Each row is where one point has got to under a steady rotation. How many steps took it there?
The counts run from 0 to 445.
[ 12 -18   9  14   2   3  -1  -3   0  -5   6   0  -9   3  -5 -22  18  23
  10  33  21  -5  21 -12  14  11 -19  -2  23  22   2 -10 -11   1   0  -3
   3 -13]
300
[ -7  16   5 -13 -16 -18   0  23  -8  12  12  -6  -3  -6  -2  16   0   8
 -17  23 -15  14 -10   2 -15 -26  -4  -3 -17  23  25 -11  12  -3  -7   5
 -16  16]
377
[ 19  32  19  -3   8 -13   1  33  -5  -8  12   4   3   2   4   8  -4 -19
  -2  16 -15   6   8  -3  -3 -24  -3  -2 -21  13  18   7   8  13   3  13
 -21  13]
237
[  5 -17  -4   3   0  -7  -1  15  17  12  -6 -20  15  -8  20  15 -11  26
 -10   3   5 -28  22 -24   4  -6   5   3   3  12 -22   1  -5 -11 -13  21
  11  -5]
309
[ -1   4 -17  11 -29 -13  -7 -15  27 -18  -1  -8   6   8   7  12  26  10
  12 -20  -1 -15   0  -9   7   2  -5  22 -14   7  18  -4  20 -17   2   8
  -9  17]
91
[-33 -12   0 -15  -5   8  -5 -12  -9   8   4 -19  11   3   8  20 -17  35
  -4 -25   4  -1  -9   0 -21 -18   8 -12 -19  -3 -11  10  -4  -2 -13   9
   2 -21]
53
[ 23   8  20  14 -19 -17  -8   7  14   4   8   5   9  10   4   4  25  12
  13  10  -5   0  14  -3   6  -8   2   0 -21   6  16  15  16  26  12   8
   3  18]
96
[ 15   9 -14   9  14 -17   0  -2 -14  -9  -3  -9 -11  18   9   1 -32  14
  -1  15  19  -4  14   0 -21  23 -12   5  13  14 -23 -14   8  -7   4   5
  28   9]
322
[  4   7  11   4  16   4   3  28  -8 -17  -3  -1  12  -7   4   9   8  -6
  -3  -9   0  -5  23 -10 -12   8  20 -11 -32  10 -11  19  11  23  -1   0
 -32   1]
252
[ -9 -20 -23 -20  -7  -4 -22 -10 -14  18  13   0  13   8  13 -19  -8  16
  -4 -12  -6 -21  10  17  -2 -21   1  16   4  12 -16  -4  -7 -17   6   9
 -17   9]
174
[  8 -24 -13  13   5  -2 -14 -13 -11  -1  11   0   7  27  -3 -19  12  27
   4  12   9 -17  19   2  -2 -16 -12  12   4  -1 -20  -7  -5   5  17  31
  14   0]
315
[ 16  -3  -2 -21   1 -17  -6   2  -2   8  -3   5  -8  -6   1 -28  20   2
 -10  28  -2  -5   1  27   5  28   5  -7  31  12   0  -8   2 -19  16 -13
  -4   3]
164
[ 18   3  20  24 -22 -12  -6  -3  14   2  13  -2   9   8   6  -3  32  13
  18   2  -3  -1  17  -1  13  -8   0   8 -22   1  11  17  18  31  14  10
  -1  12]
95
[-27 -14  -2 -10 -10  22  -7 -18  -5  13   6  11   7  16   2  29   1  31
 -14 -14   3   5 -14  -4 -13 -14   1 -15 -17  11  -3  14   6  -7 -14  16
 -11 -19]
55
[-13  17 -19  -7  -9 -27  16 -15   8 -12   7 -20 -22 -17  -5  -1   7   1
 -13   2 -10  18 -38   7   3 -16  -6   6   7  -9  17 -23   0 -13   3   9
   6  -1]
363
[  3  16 -19  10  17  -6  27   9   9 -11   1  -1  -8  -2   6   5  35 -22
 -29  -3  -8 -11   3  -3 -10  -1   9   2  -1   1  24  -1   4 -11  20   8
 -24 -14]
245
[  4  29 -11  -2  -5   3  -2 -23   7  -9   0  -6  -7   7  20  16 -35 -18
  -3 -30  -2   2 -17   1   5   8 -10   3   8   8   3   0 -12 -29 -14   0
   9  -7]
206
[ -4 -23   5  11 -28  -7  -9  -9  18  23   6   8  10  -7  -1  -1  16  -4
  16 -10  -8  -9  21 -11  29 -33  -1  16   1  -3   6  19 -17   1  -1   8
  18  -5]
432
[ -8 -21  -7   3 -31 -14  -7 -12  19   4  -2  -2   9 -13   2  -3  -2  -6
  26 -31   1 -16  14  -6  20 -24  -1  23   7  -4   2  15 -22  -2 -14  -5
  12   8]
430
[ -1  -9  -7 -24 -11 -17  -6   9   9 -19 -18   3  -1 -28  -8 -15   0 -10
  16   0   5   1  -9  12  24  29  16  -1  13   7 -26   0   3  -7 -10 -24
 -11  12]
149
[ -7   0  -4   2  -5 -12  19  -7   7  10   3 -16  -9  -4   5   0  43  15
 -24   3   4  -1 -10  11 -16  16  18 -11  -3   9  30   2  18  -3  16 -12
 -20  -7]
384
[ 10   6   4  -1   9   2   6 -13  -8  25   5 -17  -7   6  33 -11 -29   8
 -13  -7  10  -9  14  16 -11  24   5 -14  17  18 -17  12  -7   2   0 -24
   7 -10]
185
[-19 -13 -27  -7 -10  -8   4 -12 -13   1  -4  27 -14 -20 -28 -18  12 -23
   3   7 -10  19  -7  13  11 -15  -3  14  15  -3   5 -15 -19  -9   3 -13
  10  -3]
141
[  8 -14   7   3   6 -22   5   9   1 -27   1 -15  -8 -22  -3 -15   7   1
  11  -6  19   0 -15  -7  31  18   6  -1  11   2 -39   2   1  11  -7   9
  -2   6]
11
[ -3 -10   3  10  15  15  17   1  -1 -29  -9   1   1 -13  -7  -3  19  -1
   2 -17  22  -8  10   6  -5  26  22 -15   1  -6  -2  14 -17  20  -6 -19
 -13 -25]
267
[  8  -7   6  11 -19 -12 -25  -5   5 -10   0  16   1   6 -15 -24   7 -14
  32  18  -2   9  23 -11  15   2 -19  13   6  11  12  -9   9 -16  12  -4
  16   9]
437
[ 15  10  -1  -7   8   2   5 -10   1  30   3 -11  -3   5  34   1 -26   3
 -23 -10   6 -15  10  17 -11  21   9 -15  15  11 -14  20  -9  -3  -3 -16
   7  -9]
186
[ -8   5 -17 -18  -2   7 -14 -20  -1  12  -4  -7  17  14  24   0 -31   2
  -7 -32  -8 -17  -3  20  -9  -5  15   1   1  -9 -10   2 -12 -27   1  14
  13  -5]
190
[ 14  33   8  -1   8 -16   1  30 -13 -10   9  -1   3  -2   0   5 -12 -23
  -5  17 -15   7   6  -5 -11 -21  -6   8 -20  19  20  -3   4   1   5   7
 -20  18]
238
[  6  22  23 -11 -10   6   1  -8   2   0  -3   2  -7  12  -1  25 -13  16
  -3  11  14  19 -15   7 -12  21  -2 -28   7   8  23   9   3  -2 -15 -18
  21 -15]
64
[-13 -10  -5   8  19  17  20  -5  -8 -32 -13  -2  -4 -14 -12 -10  21  -2
   5 -13  23  -3  11   3 -14  27  17  -4   3  -2   2   0 -12  12   2 -17
 -16 -20]
266
[  2  11 -17  33 -10 -19  27   0  13  23   1  -5 -17  -2  14  19   9  -8
 -20   4  -3  -8  25 -15 -15  -8  -5  16  -7  15  21   0   8   7   3 -13
   7   2]
104
[  1   9  -1 -29  10 -15  15   1  -2   2  -6  -5  -5   9  12  22 -10  18
 -26  -7  15  -6 -18  23 -31  18  16 -26   8   3  -4  17   8   3  -4  -5
   5  -2]
48
[-12  -7 -13   8  -1  -1   8 -33   7  -9  10  -8 -15  -4   2   5  16   9
   1 -23   5  14 -30  -6  26  -2   6  -6 -12 -16 -25   9   2  15   1  20
   8 -14]
349
[ -8 -23 -20 -13  -3   1 -20 -16 -14  25  15  -5  13  12  13 -27  -1  17
  -3  -8 -10 -16  15  17  -2 -24  -2  14   1   6 -17  -5 -10  -8  13   9
 -13   1]
175
[ -8  -4  -2   7  -2  -2   6 -28   7  -5  10  -1 -10   1   3   9  22  12
   1 -12   1  16 -32  -3  27  -2  13 -19 -14 -15 -24  15   6  18   4  27
   6 -17]
350
[ 23 -16  11   8   5  -1   3   1   5   3   5   0 -13   6   0 -12  22  20
  -1  37  24  -8  19 -10  16  18 -17  -5  27  21   0  -1  -7   4  -1  -5
   5 -12]
301
[-10   6  -8  20  -1  -5  19   9 -15  23  -6  17   0  -9  -8  14  -7 -24
 -10  11 -10  12  23  -7 -18 -24   8   6 -15   1   5   5  -8  25   5 -12
  25   0]
120
[-29 -10  -3 -19  -2   1  -4 -10  -7  -2   4 -24  14   0   9  18 -25  33
  -1 -25   4  -3 -13  14 -25 -13  14  -9 -16  -4 -10   4  -9  -3 -11  10
   8 -14]
52
